Some points, one per row:
array([0.32, -1.52, 5.64, 0.10, 0.24, 0.16, -0.11, 2.18, 4.49, -0.52, -1.17, 2.28, 4.59, -0.08, 2.90, -0.66,
       0.23, 4.67])
array([0.83, 0.40, -0.27, 0.04, 0.18, -0.02, -0.01, 0.49, 3.11, 0.33, 0.43, -0.09, -0.20, 0.05, 1.26, 2.55,
       0.01, 2.85])
array([0.81, 0.14, 0.54, -0.06, -0.04, 0.05, 0.01, 0.80, 1.87, -0.04, 0.28, 0.27, 1.17, -0.06, 1.17, 1.24,
       0.36, 1.90])
array([-0.56, 0.75, 2.32, 0.51, 0.07, -0.38, -0.05, 2.61, -2.09, 0.33, 0.30, 1.25, -1.31, -0.39, 1.41, 0.39,
       -0.11, -2.09])
array([-1.42, 1.39, -3.98, 0.00, -0.49, 0.13, 0.36, -0.46, -5.53, 0.99, 1.16, -1.35, -7.19, -0.23, -1.54, 0.60,
       -0.28, -6.16])
array([0.89, -0.15, 0.65, 0.09, 0.12, 0.10, -0.10, 0.09, 2.63, 0.08, 0.17, 0.32, 2.58, 0.05, 0.88, 1.16,
       0.16, 2.76])
array([-0.48, -0.57, 0.28, -0.13, 0.12, -0.15, 0.00, -0.29, -0.46, -0.33, -0.44, -0.04, -1.51, -0.16, -0.48, -0.97,
       0.01, -0.72])
array([-0.66, -0.37, -1.21, -0.22, -0.11, 0.24, -0.09, -1.12, -0.73, -0.23, -0.06, -0.57, -1.65, 0.01, -1.50, -0.66,
       -0.18, -0.92])
array([0.38, 0.27, 0.29, -0.69, -0.42, -0.08, 0.78, 0.69, -5.40, 0.51, 0.31, 0.21, 2.83, 0.04, -1.05, -2.57,
       0.18, -4.77])
array([0.78, 0.34, 0.98, -0.06, -0.01, -0.11, 0.20, 1.47, 0.40, 0.46, 0.44, 0.26, 0.77, 0.15, 1.50, 1.12,
       0.33, 0.74])
array([0.58, 0.93, 0.30, 0.15, -0.02, 0.10, 0.03, 1.90, -1.21, 0.68, 0.44, -0.07, -1.48, 0.08, 1.34, 1.54,
       0.04, -1.79])
array([-1.60, -1.73, -0.61, 0.00, -0.07, -0.18, -0.08, -3.30, -0.50, -1.38, -1.44, -0.43, -1.07, 0.05, -3.19, -3.98,
       0.00, -0.72])
array([0.15, -0.43, 7.03, 0.10, 0.09, 0.18, 0.06, 5.27, -1.73, 0.68, -1.33, 3.18, 2.90, -0.40, 4.18, -2.53,
       0.23, -1.15])
array([-0.64, 1.19, -1.20, 0.47, -0.04, -0.14, 0.16, 0.42, -1.88, 0.61, 0.67, -0.33, -4.95, -0.06, -0.20, 0.52,
       -0.31, -2.88])
array([0.85, 1.27, -0.04, -0.03, -0.14, -0.02, 0.06, 1.70, 0.34, 1.18, 0.88, -0.30, -0.79, 0.07, 1.80, 2.72,
       0.16, 0.27])
array([-0.77, -0.29, -0.97, -0.11, 0.03, -0.08, -0.03, -1.20, 0.79, -0.33, -0.27, -0.39, -2.52, -0.08, -0.97, -0.18,
       -0.17, 0.36])
array([0.37, 0.01, 1.50, 0.00, 0.16, 0.00, 0.06, 1.16, 3.53, 0.14, -0.16, 0.62, -0.65, -0.05, 1.85, 2.03,
       0.02, 3.20])
array([0.23, 0.34, -0.25, 0.06, 0.04, 0.13, -0.15, 0.34, 0.32, 0.48, 0.33, -0.15, -0.59, -0.05, 0.44, 0.98,
       -0.21, 0.11])
array([-0.55, 0.36, 1.14, 0.00, 0.16, 0.08, 0.02, 1.25, -0.92, 0.10, 0.05, 0.69, -0.59, 0.19, 0.87, 0.23,
       -0.03, -0.84])
array([-1.62, -2.01, -2.30, 0.00, 0.05, -0.14, -0.30, -5.01, -0.46, -1.92, -2.03, -0.92, -0.34, -0.09, -4.91, -4.89,
       -0.18, -0.40])
array([-0.20, 0.02, -1.72, 0.10, 0.07, 0.09, -0.12, -1.49, 0.27, -0.16, -0.17, -0.77, -1.04, -0.06, -1.22, 0.04,
       -0.05, 0.20])
array([-0.08, -0.50, -0.50, 0.19, 0.11, 0.16, -0.06, -1.33, 3.24, -0.58, -0.50, -0.21, -0.29, 0.03, -0.31, 0.39,
       -0.08, 3.02])
array([0.54, 0.39, -0.62, -0.34, -0.04, 0.03, 0.35, 0.04, -1.86, 0.00, 0.43, -0.63, 0.55, 0.01, -0.15, 0.05,
       0.13, -1.36])
array([-0.20, 0.30, -2.69, -0.10, 0.10, -0.03, 0.11, -1.76, 2.09, -0.14, 0.03, -1.09, -2.79, 0.03, -1.00, 1.50,
       -0.10, 1.65])
array([-2.56, -1.78, -3.25, -0.47, -0.76, -0.53, -0.44, -5.56, -5.27, -2.05, -1.93, -1.05, -1.95, 0.27, -6.19, -6.78,
       0.51, -5.37])
array([0.58, 1.71, 0.29, 0.03, -0.25, -0.07, 0.41, 2.79, -0.36, 1.44, 1.17, -0.32, -2.95, -0.12, 2.51, 3.60,
       -0.02, -1.00])
array([0.57, 0.42, 0.95, 0.13, 0.26, 0.30, -0.44, 1.67, 0.45, 0.58, 0.30, 0.31, 0.93, -0.05, 1.79, 1.62,
       0.29, 0.88])
array([0.00, 0.64, 0.36, 0.00, 0.03, 0.04, -0.02, 1.06, -0.24, 0.64, 0.44, 0.10, -1.18, 0.12, 1.05, 1.13,
       -0.10, -0.16])
array([-2.34, -1.98, -0.23, 0.00, 0.12, -0.41, -0.19, -3.21, -1.51, -1.68, -1.97, -0.23, -1.83, -0.18, -3.59, -5.12,
       0.01, -1.49])
array([3.05, 2.14, 0.13, -0.25, -0.15, -0.14, 0.45, 3.15, 1.17, 2.19, 2.40, -0.11, 5.11, -0.02, 3.69, 5.16,
       0.51, 1.98])
array([0.36, 0.26, 1.26, 0.19, -0.08, -0.32, 0.13, 1.28, 0.66, 0.39, 0.62, 0.52, 0.51, 0.09, 1.54, 0.98,
       -0.25, 0.69])
array([-0.34, -0.03, 0.85, -0.05, -0.03, -0.10, -0.04, 0.62, -1.22, -0.17, 0.22, 0.06, 0.52, 0.12, 0.23, -0.59,
       -0.05, -1.14])
array([1.24, 0.56, -0.11, 0.11, 0.25, -0.39, 0.29, 1.14, -1.60, 0.47, 0.69, -0.07, 1.35, 0.29, 0.20, 0.64,
       -0.38, -1.52])
Here are 12 more points, each followed by its number:
array([0.55, 0.03, 0.34, -0.04, 0.00, 0.02, -0.06, 0.25, 2.61, -0.03, -0.06, 0.18, 0.98, -0.05, 0.84, 1.46,
       0.01, 2.45]) 0
array([0.45, -0.12, 0.31, 0.06, 0.16, 0.01, -0.02, 0.28, 3.52, 0.11, -0.08, 0.13, 0.05, 0.07, 1.03, 1.70,
       -0.07, 3.18]) 1
array([0.03, 0.29, -0.25, 0.14, 0.07, 0.02, 0.08, 0.27, 0.15, 0.21, 0.27, -0.17, -0.11, -0.22, 0.28, 0.83,
       0.23, 0.20]) 2
array([0.84, -0.04, -0.22, 0.37, -0.01, 0.14, 0.18, -0.25, -1.69, -0.08, 0.50, 0.97, 3.66, 0.48, -0.55, -0.99,
       0.20, -1.03]) 3
array([0.17, 0.23, 1.74, -0.90, -0.19, 0.45, -0.36, 1.09, -3.23, -0.58, -0.04, 1.26, 2.30, -0.46, 0.10, -3.19,
       -0.21, -2.98]) 4
array([0.19, 0.56, 2.77, 0.09, 0.35, -0.13, 0.04, 3.50, 5.51, 0.87, 0.17, 0.98, -4.60, 0.03, 4.32, 4.47,
       -0.12, 4.45]) 5
array([2.80, 0.41, 4.13, -0.06, 0.30, 0.26, 0.07, 3.99, 6.06, 1.09, 1.03, 1.69, 6.31, -0.22, 5.28, 4.63,
       0.17, 6.32]) 6
array([-2.45, -0.91, -4.28, 0.08, -0.19, -0.37, 0.02, -4.78, -3.87, -0.87, -1.12, -2.09, -4.68, -0.01, -5.30, -4.44,
       -0.12, -4.13]) 7
array([0.46, 0.76, 0.47, 0.47, 0.21, -0.21, 0.11, 1.31, -0.81, 0.41, 0.48, 0.04, 0.24, -0.17, 1.23, 0.92,
       0.22, -0.93]) 8
array([0.54, 1.32, -3.97, -0.02, -0.05, 0.01, 0.23, -1.01, -0.62, 0.82, 1.55, -1.49, -1.11, -0.01, -0.80, 2.38,
       0.02, -0.64]) 9
array([1.41, -1.20, 4.69, -0.05, 0.32, 0.37, -0.29, 1.59, 4.61, -0.50, -0.71, 1.79, 6.41, -0.03, 2.55, -0.05,
       -0.03, 4.82]) 10
array([-1.52, -0.63, -2.58, -0.08, -0.10, 0.00, -0.23, -3.32, -3.08, -1.26, -1.30, -0.76, -2.23, -0.25, -3.75, -3.47,
       -0.17, -3.02]) 11
Which three of these numbered points are nearest to each point below, looking only along the 2 directions in which the first points spread most? Their numbers follow each, nearest first.
array([0.96, -0.19, 1.14, -0.15, 0.05, 0.12, -0.15, 0.50, 1.89, -0.15, -0.12, 0.39, 2.62, 0.18, 1.02, 0.64,
       -0.07, 2.14]) > 1 0 2
array([-0.38, -0.52, 0.70, 0.13, 0.01, 0.06, 0.09, 0.15, -0.43, -0.09, -0.66, 0.17, 0.27, -0.11, -0.16, -0.87,
       -0.25, -0.42]) > 3 2 4
array([-0.03, -0.47, -1.79, 0.00, 0.19, -0.01, -0.08, -2.19, 3.11, -0.61, -0.46, -0.69, -0.45, -0.07, -1.18, 0.40,
       -0.12, 2.81]) > 3 0 1
array([0.64, -1.67, 5.75, 0.12, 0.26, 0.12, -0.24, 2.14, 4.44, -0.66, -1.16, 2.11, 4.61, 0.06, 2.76, -0.70,
       0.33, 4.63]) > 10 1 0
array([-0.71, 1.92, -9.19, 0.10, -0.55, -0.33, 0.09, -4.26, -5.77, 0.52, 1.62, -3.57, -6.78, -0.25, -5.11, 0.91,
       -0.26, -6.18]) > 7 11 9
array([-1.21, -3.52, -7.16, 0.01, 0.26, 0.15, -0.35, -9.90, 4.72, -3.93, -3.03, -2.56, 4.34, 0.02, -9.25, -6.07,
       0.07, 5.06]) > 11 7 3
array([-0.17, -1.78, 2.73, 0.15, 0.00, 0.22, -0.02, -0.23, 1.47, -0.84, -1.47, 1.01, 3.29, 0.16, 0.07, -2.32,
       0.25, 1.87]) > 1 0 3
Now 12 new points, numbered from 0 again:
array([-0.82, -0.58, -1.34, 0.06, -0.14, 0.10, 0.02, -2.07, 0.05, -0.94, -0.47, -0.55, -0.13, -0.03, -1.94, -1.36,
       -0.20, 0.14]) 0
array([-2.23, -0.79, -3.65, -0.15, -0.12, 0.05, -0.48, -3.68, -3.61, -0.81, -0.89, -1.44, -4.05, -0.07, -4.52, -3.66,
       -0.04, -4.00]) 1
array([-0.65, -0.09, -3.23, -0.29, -0.15, 0.17, -0.20, -2.38, -3.38, -0.60, 0.22, -1.41, -0.47, 0.02, -3.15, -2.09,
       0.13, -3.42]) 2
array([-0.83, 1.17, 0.89, 0.00, -0.40, -0.70, 0.51, 2.98, -4.31, 0.71, 0.64, 0.69, -4.44, 0.13, 1.50, 0.41,
       0.22, -4.85]) 3
array([-0.03, -0.30, -0.14, 0.01, -0.42, 0.15, -0.48, -0.50, -2.39, -0.47, -0.48, -0.62, 0.55, 0.13, -0.71, -1.45,
       0.13, -1.79]) 4
array([-0.49, -0.73, -1.44, 0.02, -0.03, 0.19, -0.09, -2.23, 0.10, -0.87, -0.64, -0.58, -0.10, -0.04, -1.90, -1.49,
       0.07, 0.29]) 5
array([-2.20, -2.71, 3.70, 0.02, 0.02, -0.15, -0.22, -1.32, 0.19, -1.94, -3.05, 1.44, -0.27, -0.03, -1.63, -5.93,
       0.04, 0.10]) 6
array([-1.92, -2.16, -1.71, 0.12, -0.20, -0.11, -0.15, -4.81, -1.05, -2.12, -2.09, -0.93, -0.74, 0.04, -4.87, -5.74,
       0.01, -0.87]) 7
array([0.11, 0.85, 3.20, 0.40, 0.48, 0.18, 0.00, 4.20, -0.24, 1.53, 0.97, 1.27, -0.66, -0.02, 3.47, 2.06,
       0.00, -0.15]) 8
array([-1.39, -0.98, 2.51, 0.00, 0.09, -0.07, -0.08, 0.59, 1.19, -0.54, -1.36, 0.81, -2.93, 0.06, 0.45, -1.39,
       -0.29, 0.63]) 9
array([4.82, 3.02, 1.60, 0.04, 0.37, 0.14, 0.25, 5.73, 5.39, 3.01, 3.45, 0.82, 5.60, -0.01, 6.98, 9.50,
       0.14, 5.60]) 10
array([-0.10, 0.30, 0.48, -0.33, 0.37, 0.14, -0.34, 0.78, -2.69, 0.00, -0.12, 0.71, 2.32, 0.24, 0.08, -0.46,
       0.12, -1.96]) 11
Which three of these numbered points are nearest to each point below, looking only along the 2 directions in which the first points spread most? Their numbers follow each, nearest first.
array([-1.22, 0.05, -1.99, -0.06, -0.54, -0.12, -0.16, -1.72, -2.40, -0.26, -0.03, -0.89, -2.83, -0.15, -2.38, -2.04,
       0.00, -2.52]) > 2 4 0
array([-2.16, -0.76, -3.75, -0.04, -0.26, 0.00, 0.25, -3.83, -3.03, -1.14, -0.91, -1.52, -4.30, -0.16, -4.64, -3.45,
       -0.41, -3.55]) > 1 2 7
array([-0.08, -0.35, 0.70, -0.03, 0.25, -0.18, 0.03, 0.34, 1.48, -0.30, -0.29, 0.37, 0.52, 0.03, 0.38, 0.42,
       0.07, 1.31]) > 9 11 0
array([-0.26, -1.33, -0.97, -0.33, 0.06, 0.57, -0.35, -2.49, -1.28, -1.29, -0.92, -0.37, 3.89, -0.30, -2.85, -3.38,
       -0.02, -0.49]) > 6 5 0
array([2.55, 1.44, 4.58, 0.16, 0.25, 0.12, 0.04, 6.06, 5.11, 1.83, 1.60, 1.74, 1.91, 0.04, 6.79, 6.42,
       -0.09, 4.88]) > 10 8 9
array([-0.54, 0.18, -2.84, 0.42, -0.43, -0.25, 0.07, -1.48, -3.76, 0.04, 0.55, -0.94, -1.18, 0.00, -2.10, -1.37,
       0.02, -3.85]) > 2 4 1
array([0.92, 1.42, 1.23, 0.43, 0.10, 0.07, 0.29, 3.51, -0.74, 1.13, 1.52, 0.45, -0.48, 0.03, 3.00, 2.94,
       -0.60, -0.82]) > 8 11 3
